[[117 141 104 118 135]
 [113 134 121 148 118]
 [132 134  99 146 121]] Answer: 117, 121

[[138 123 114 126 103 138 105]
 [134 124 121 132 104 134  99]] Answer: 138, 99

[102 133  98 112] Answer: 102, 112

[110 142 102 108 131 128] Answer: 110, 128

[[128 130 151 151 130 138 128]
 [128 133 139 141 130 139 128]
 [128 126 130 127 126 128 129]] Answer: 128, 129

[[116 120 102 123 140 120 127]
 [127 128 103 131 145 117 132]
 [144 140 151 137 119 133 131]] Answer: 116, 131

[128 150 148 114 124] Answer: 128, 124

[109 153 135 132 122 144] Answer: 109, 144
---
[[119 142 137 148]
 [153 141 144 146]] out 137

[125 138 141 110 133 155] out 133

[117 138 113 149 105] out 149

[[128 107 145 136 128]
 [121 116 140 148 129]] out 136

[[122 115 121 144]
 [143 152 122 118]] out 121

[128 114 101 100 126] out 100

[125 155 153 117 107] out 117
---
array([132, 143, 137, 140, 154, 143]) 132
array([151, 115, 157, 123, 147]) 151
array([128, 127, 128, 130, 151]) 128
array([138, 138, 106, 128]) 138
array([103, 154, 115, 112, 120, 129, 135]) 103
array([127, 156, 116, 132, 101, 133]) 127
---
Q: [122, 130, 99, 119, 140, 118]
A: 140, 130
Q: [[132, 99, 145, 132, 136], [108, 134, 118, 114, 135]]
A: 145, 136
Q: [145, 117, 114, 148, 122, 156]
A: 156, 148
Q: [116, 136, 120, 133, 150, 137]
A: 150, 137
Q: [151, 139, 128, 138, 124]
A: 151, 139
Q: [128, 104, 132, 158]
A: 158, 132
Q: [122, 117, 121, 125, 130, 104]
A: 130, 125
Q: [[136, 98, 149, 120], [142, 132, 109, 115]]
A: 149, 142
Q: [139, 126, 153, 137, 128, 107, 111]
A: 153, 139
Q: [100, 116, 115, 145]
A: 145, 116
---
Input:
[[146 156 126 111 128]
 [141 142 122 120 123]
 [123 123 127 130 131]]
Output: 142

Input:
[[126 125 124 131 127 120 137]
 [122 122 115 129 127 125 141]
 [119 106 122 126 157 111 114]]
Output: 137

Input:
[[109 115 130 119 125]
 [139 151 132 127 123]]
Output: 132

Input: [156 139 110 121 134 129]
Output: 134

Input: [155 103 136 110]
Output: 110

Input: [134 154 114 121 109]
Output: 121

Input:
[[156 145 143 145]
 [148 144 146 147]]
Output: 147

Input:
[[127 117 104 111]
 [127 120 141 115]
 [128 140 124 117]]
Output: 128

Input: [126 121 106 138]
Output: 121

Input: [119 119 150 134 137]
Output: 134
---
Input:
[[128, 147, 146, 132, 123, 142, 135],
 [123, 136, 117, 116, 128, 131, 152]]
Output: 131

Input:
[[117, 153, 111, 116, 128],
 [148, 126, 118, 151, 126]]
Output: 151

Input:
[[142, 129, 126, 121, 126, 134, 99],
 [128, 133, 134, 122, 126, 128, 128]]
Output: 128

Input:
[[127, 127, 137, 111, 128],
 [117, 138, 155, 114, 132]]
Output: 114

Input:
[[130, 111, 137, 130, 154, 124],
 [137, 138, 129, 129, 119, 131]]
Output: 119

Input:
[[131, 130, 126, 124, 124, 127, 128],
 [99, 117, 118, 138, 111, 130, 116]]
Output: 130

Input:
[[124, 125, 129, 132, 108, 140, 155],
 [118, 117, 129, 137, 108, 119, 122]]
Output: 119

Input:
[[105, 137, 151, 123, 151],
 [157, 111, 130, 112, 149]]
Output: 112

Input:
[[134, 155, 155, 158, 113],
 [118, 123, 132, 132, 126]]
Output: 132
---
[156 105 150 141 152 113 112] --> 156
[114 127 120 131 106 118 129] --> 114
[133 146 153 123 133 121] --> 133
[136 119 106 126 127 128 150] --> 136
[141 134 130 155 128] --> 141
[152 108 126 114 130 134 131] --> 152
[133 134 154 137 150 152] --> 133
[124 121 155 140 150] --> 124
[105 100 111 157 112] --> 105
---
[150 106 149 107 147 110 144] Out: 150, 149

[[129 129 135 131 128 111]
 [134 128 133 131 139 105]
 [131 127 134 144 129 113]] Out: 144, 139

[[136 139 126 136 126 110]
 [124 117 107 140 128 134]] Out: 140, 139

[137 103 145 150 127 130 104] Out: 150, 145

[149 139 118 151] Out: 151, 149

[157 109 144  98 118] Out: 157, 144
---
[[145 123 133 138 127]
 [106 123 122 112 148]] result: 145, 148

[119 129 120 126 154 141 137] result: 119, 137

[134 156 130 129 143  99 118] result: 134, 118

[[117 138 137 149 135 113 142]
 [106 138 140 145 137 116 131]
 [111 112 141 134 138 130 108]] result: 117, 108

[124 135 107 139 143] result: 124, 143

[[116 125 112 139]
 [101 103 120 150]
 [135 119 129 121]] result: 116, 121

[146 142 120 115 151] result: 146, 151

[[123 121 132 142 156 130 153]
 [136 133 144 136 105 109 121]] result: 123, 121

[[102 140 111 125 137 142]
 [139 104 138 136 123 124]] result: 102, 124

[119 128 125 126 120 134 157] result: 119, 157
---
[127 104 118 128] yields 127

[146 132 128 154 145 152 143] yields 152

[149 139 123 122 106 107] yields 139

[[139 131 122 146 109]
 [140 136 117 150 107]] yields 146

[[128 125 127 149 107]
 [127 124 127 150 153]] yields 150

[[126 125 128 127 127 128]
 [125 125 127 129 127 128]
 [150 115 145 140 149 148]] yields 149
---
103	103	98	145	100	108	141 yields 103, 141

127	134	102	148
120	104	139	128
133	111	126	155
yields 127, 155

134	138	121	142
125	107	123	139
yields 134, 139

101	150	127	128	121 yields 101, 121

104	144	121	124	107	129 yields 104, 129

138	143	141	128	125	116	123
127	130	129	126	116	151	129
yields 138, 129

157	125	143	148	127
110	117	144	152	101
yields 157, 101

124	136	121	123	131	104 yields 124, 104

120	118	130	155	121 yields 120, 121
---
[[124 130 135 137 133 120 115]
 [151 113 107 129 113 122 144]
 [126 108 133 115 136 152 128]]: 129

[148 137 104 102 128]: 104

[150 151 123 148 135]: 123

[120 129 123 134 126 117 107]: 134

[146 122 138 135 106 106 144]: 135

[141 102 103 129 113 138 120]: 129

[115 129 154 130 141]: 154

[114 134 101 121 137 157 120]: 121
---
[[ 99 117 123 149 134]
 [114 129 135 143 138]] → 123

[150 119 128 121] → 128

[[136 120 137 133 127 125 149]
 [134 114 134 135 135 125 145]] → 137

[117 156 126 110] → 126

[[112 125 146 150 120 126 139]
 [110 125 141 137 106 126 125]] → 146

[150 134 121 107] → 121
---
[[140 130 137 102]
 [110 139 118 135]] yields 135

[[117 131 139 152 117 128]
 [132 132 140 144 126 127]
 [102 142 130 126 124 128]] yields 127

[[112 150 137 134]
 [135 108 133 131]] yields 131

[[137 122 133 141 132 128]
 [132 139 136 131 112 112]
 [118 128 108 105 141 143]] yields 112

[[121 145 131 105]
 [135 131 137 116]
 [127 140 108 135]] yields 116

[[125 148 124 127]
 [137 151 123 122]] yields 122

[[120 125 118 142]
 [110 119 132 119]
 [135 127 148 104]] yields 119
---
[126, 143, 140, 129, 105, 104] Answer: 126

[[130, 120, 100, 132, 127],
 [134, 133, 138, 132, 113],
 [117, 120, 134, 132, 151]] Answer: 130

[135, 100, 141, 133] Answer: 135

[[123, 111, 148, 149, 117, 137],
 [136, 111, 129, 139, 113, 141],
 [119, 134, 129, 152, 125, 143]] Answer: 123

[[146, 133, 135, 156],
 [103, 116, 118, 125]] Answer: 146

[126, 156, 105, 131, 101, 124] Answer: 126
---
[[102 146 130 119 125 120 139]
 [117 136 133 129 127 124 129]
 [110 146 127 126 144 130 131]] out 102

[[121 114 143 117 116]
 [127 102 136 141 137]
 [116 144 121 130 131]] out 121

[[121 122 127 132 121 141]
 [132 139 143 126 128 113]
 [143 123 149 121 135 132]] out 121

[[119 150 143 123 130 104]
 [133 141 103 145 112 143]
 [124 135 126 134 135 130]] out 119

[[136 118 103 130 137]
 [113 121 111 138 144]
 [128 129 124 128 130]] out 136

[[131 114 151 133 130 113]
 [136 114 112 137 112 128]
 [126 127 140 150 109 140]] out 131

[[127 122 122 139 127 129]
 [114 120 128 137 150 138]
 [130 132 127 129 128 130]] out 127
